0: [53, 88, 51, 52, 47, 42, 30, 33, 62, 53, 88, 44, 69, 34, 27, 84, 92, 34, 53, 46, 52, 58, 62, 46, 69, 18, 23, 65, 71, 55, 65, 49]
1: [42, 78, 56, 45, 43, 33, 50, 62, 81, 66, 50, 51, 47, 41, 43, 42, 34, 55, 39, 46, 60, 39, 50, 31, 67, 54, 64, 59, 45, 44, 46, 37]
2: [36, 37, 39, 57, 53, 54, 76, 46, 45, 57, 37, 45, 24, 45, 54, 57, 48, 43, 48, 42, 49, 44, 60, 56, 36, 46, 47, 41, 54, 71, 46, 57]
3: [63, 41, 50, 48, 51, 32, 31, 68, 36, 53, 51, 50, 55, 69, 36, 44, 26, 56, 48, 51, 49, 67, 50, 37, 65, 71, 51, 42, 35, 44, 42, 36]
4: [65, 18, 11, 68, 66, 49, 64, 72, 26, 43, 44, 34, 40, 56, 43, 27, 68, 58, 59, 44, 40, 46, 51, 41, 45, 82, 50, 35, 54, 48, 42, 62]
5: [60, 28, 32, 64, 26, 29, 59, 79, 29, 47, 44, 60, 45, 74, 48, 31, 35, 67, 55, 63, 51, 53, 38, 43, 70, 93, 70, 33, 33, 31, 42, 53]
6: [51, 33, 37, 41, 60, 51, 42, 56, 25, 57, 40, 68, 56, 44, 59, 27, 65, 22, 39, 28, 56, 56, 68, 49, 20, 60, 56, 62, 55, 53, 33, 56]
7: [44, 51, 49, 54, 65, 54, 56, 51, 52, 46, 45, 41, 65, 34, 75, 56, 35, 44, 27, 48, 51, 40, 64, 44, 26, 39, 57, 42, 69, 53, 47, 39]
8: [29, 71, 62, 47, 51, 58, 64, 31, 60, 49, 47, 37, 30, 43, 35, 72, 65, 42, 56, 49, 57, 53, 53, 54, 43, 14, 42, 51, 55, 73, 61, 55]
9: [71, 52, 29, 74, 57, 56, 51, 81, 45, 51, 58, 59, 57, 44, 41, 34, 51, 35, 52, 43, 56, 49, 65, 31, 59, 66, 36, 27, 48, 57, 64, 44]
10: [89, 56, 65, 38, 63, 65, 18, 26, 56, 45, 74, 50, 61, 61, 48, 61, 71, 55, 63, 52, 47, 56, 44, 71, 66, 40, 38, 67, 42, 41, 69, 42]
11: [68, 47, 79, 47, 32, 37, 30, 70, 41, 51, 59, 47, 39, 85, 39, 54, 46, 64, 69, 65, 60, 71, 28, 47, 81, 46, 49, 37, 35, 35, 57, 40]
12: [71, 51, 47, 56, 64, 54, 30, 59, 37, 59, 64, 57, 65, 45, 40, 59, 82, 30, 50, 33, 53, 62, 68, 49, 54, 47, 35, 44, 64, 53, 56, 44]
13: [63, 64, 75, 60, 15, 39, 45, 82, 69, 49, 45, 49, 11, 59, 25, 52, 51, 69, 70, 65, 60, 36, 43, 37, 99, 52, 64, 19, 16, 40, 68, 51]
14: [31, 29, 24, 57, 26, 34, 67, 72, 47, 38, 22, 68, 43, 62, 46, 33, 10, 55, 54, 47, 37, 41, 40, 54, 54, 69, 70, 30, 34, 41, 44, 71]
15: [49, 62, 60, 44, 48, 59, 37, 43, 43, 59, 62, 56, 59, 68, 54, 48, 35, 48, 56, 57, 64, 56, 35, 44, 55, 43, 41, 62, 49, 55, 56, 28]
16: [37, 37, 40, 43, 64, 59, 62, 36, 37, 45, 27, 45, 63, 27, 70, 33, 36, 39, 24, 47, 54, 34, 39, 42, 16, 61, 61, 69, 43, 57, 36, 48]
17: [46, 67, 68, 45, 41, 69, 33, 44, 78, 70, 73, 50, 44, 42, 27, 62, 54, 47, 66, 60, 60, 45, 54, 54, 88, 45, 24, 65, 48, 69, 67, 43]
18: [19, 29, 43, 33, 45, 71, 72, 35, 37, 36, 24, 48, 46, 31, 55, 29, 48, 41, 46, 50, 38, 64, 53, 62, 28, 58, 45, 63, 31, 68, 49, 82]
19: [36, 35, 34, 43, 68, 55, 58, 38, 43, 42, 33, 45, 78, 40, 76, 43, 13, 55, 29, 53, 47, 25, 42, 43, 19, 66, 73, 63, 67, 46, 24, 40]
20: [45, 42, 39, 52, 84, 51, 71, 43, 50, 46, 40, 25, 41, 39, 67, 62, 56, 53, 29, 41, 47, 43, 53, 44, 22, 46, 68, 53, 67, 58, 37, 51]
21: [16, 47, 54, 52, 46, 63, 54, 60, 48, 45, 36, 64, 36, 45, 58, 41, 39, 32, 47, 38, 27, 58, 58, 55, 38, 42, 47, 54, 62, 74, 41, 67]

[29, 74, 66, 35, 39, 63, 35, 15, 74, 40, 71, 41, 55, 46, 45, 70, 48, 54, 51, 51, 41, 61, 58, 68, 55, 22, 44, 71, 66, 60, 59, 61] -> 8 17
[41, 32, 41, 63, 36, 31, 66, 65, 52, 56, 40, 49, 55, 62, 64, 42, 29, 70, 52, 50, 45, 37, 36, 50, 53, 83, 69, 47, 58, 24, 31, 52] -> 5 14
[71, 57, 44, 51, 56, 50, 45, 31, 43, 39, 61, 36, 40, 51, 42, 63, 71, 65, 57, 43, 33, 49, 44, 63, 49, 28, 36, 53, 52, 42, 59, 51] -> 10 8
[48, 82, 64, 47, 59, 31, 55, 14, 71, 36, 59, 29, 40, 31, 51, 83, 85, 53, 41, 49, 43, 34, 37, 51, 38, 0, 49, 59, 79, 45, 41, 50] -> 8 0
[52, 21, 52, 50, 49, 61, 52, 48, 37, 46, 41, 53, 41, 57, 55, 42, 42, 55, 57, 64, 49, 47, 45, 59, 60, 67, 49, 41, 33, 54, 45, 49] -> 3 2
[38, 51, 51, 50, 55, 52, 38, 63, 40, 50, 51, 59, 54, 63, 62, 36, 44, 41, 57, 41, 38, 63, 55, 51, 39, 47, 46, 58, 69, 56, 41, 51] -> 21 15
[64, 60, 72, 43, 43, 39, 45, 50, 69, 67, 51, 54, 42, 46, 47, 48, 53, 63, 52, 51, 51, 49, 44, 53, 60, 55, 47, 61, 32, 33, 47, 39] -> 1 15
[41, 22, 38, 53, 40, 55, 63, 54, 34, 38, 36, 48, 39, 54, 55, 36, 31, 58, 52, 67, 36, 37, 38, 51, 61, 69, 51, 41, 31, 54, 41, 59] -> 14 5
[39, 27, 36, 51, 45, 62, 71, 68, 49, 33, 32, 47, 36, 65, 43, 26, 39, 59, 62, 74, 51, 38, 28, 45, 68, 67, 57, 31, 20, 52, 61, 65] -> 14 5
[35, 78, 53, 55, 45, 46, 54, 31, 62, 53, 64, 42, 68, 29, 60, 75, 60, 55, 42, 55, 38, 37, 53, 52, 41, 25, 40, 57, 88, 44, 49, 44] -> 7 8
[59, 46, 30, 55, 68, 62, 71, 57, 64, 44, 45, 38, 57, 27, 63, 35, 46, 53, 28, 50, 44, 32, 64, 39, 39, 54, 51, 39, 45, 53, 61, 53] -> 7 20
[52, 68, 47, 48, 75, 45, 36, 34, 57, 54, 76, 38, 50, 60, 42, 72, 65, 54, 56, 40, 67, 63, 61, 49, 44, 27, 54, 51, 77, 54, 47, 33] -> 12 8
[48, 60, 57, 54, 64, 50, 51, 35, 53, 53, 56, 21, 43, 40, 62, 64, 68, 62, 44, 40, 36, 38, 50, 53, 37, 28, 48, 58, 82, 48, 41, 45] -> 20 7
[42, 33, 51, 40, 56, 62, 63, 55, 24, 40, 37, 58, 47, 67, 65, 33, 50, 48, 51, 52, 39, 69, 37, 56, 37, 54, 46, 58, 41, 57, 49, 68] -> 18 21
[55, 82, 80, 39, 36, 39, 27, 48, 61, 84, 73, 63, 51, 57, 25, 64, 52, 41, 61, 49, 80, 79, 50, 49, 73, 42, 31, 71, 34, 52, 65, 32] -> 17 15
[35, 26, 35, 58, 55, 59, 63, 76, 55, 45, 22, 65, 41, 49, 49, 14, 43, 32, 57, 41, 38, 46, 62, 47, 35, 75, 50, 39, 43, 60, 41, 72] -> 21 14
[36, 28, 31, 51, 54, 48, 79, 51, 52, 39, 31, 47, 63, 41, 82, 37, 22, 55, 40, 57, 47, 12, 32, 45, 31, 61, 76, 57, 56, 46, 33, 57] -> 19 16
[19, 71, 43, 43, 38, 43, 68, 16, 65, 61, 56, 55, 68, 25, 78, 49, 47, 51, 36, 48, 47, 34, 49, 64, 21, 42, 50, 84, 75, 46, 42, 62] -> 7 16
[69, 27, 33, 59, 68, 55, 66, 64, 34, 41, 24, 46, 61, 17, 74, 34, 53, 23, 19, 33, 51, 21, 65, 39, 12, 54, 64, 36, 47, 48, 40, 61] -> 16 7
[57, 34, 25, 57, 58, 58, 52, 54, 24, 39, 58, 43, 71, 60, 59, 49, 32, 62, 40, 55, 40, 56, 55, 48, 49, 67, 43, 33, 57, 51, 51, 43] -> 3 9
[53, 8, 43, 49, 68, 54, 74, 54, 43, 39, 25, 49, 63, 58, 88, 36, 34, 53, 48, 56, 54, 21, 31, 52, 30, 66, 82, 45, 55, 38, 27, 54] -> 19 16
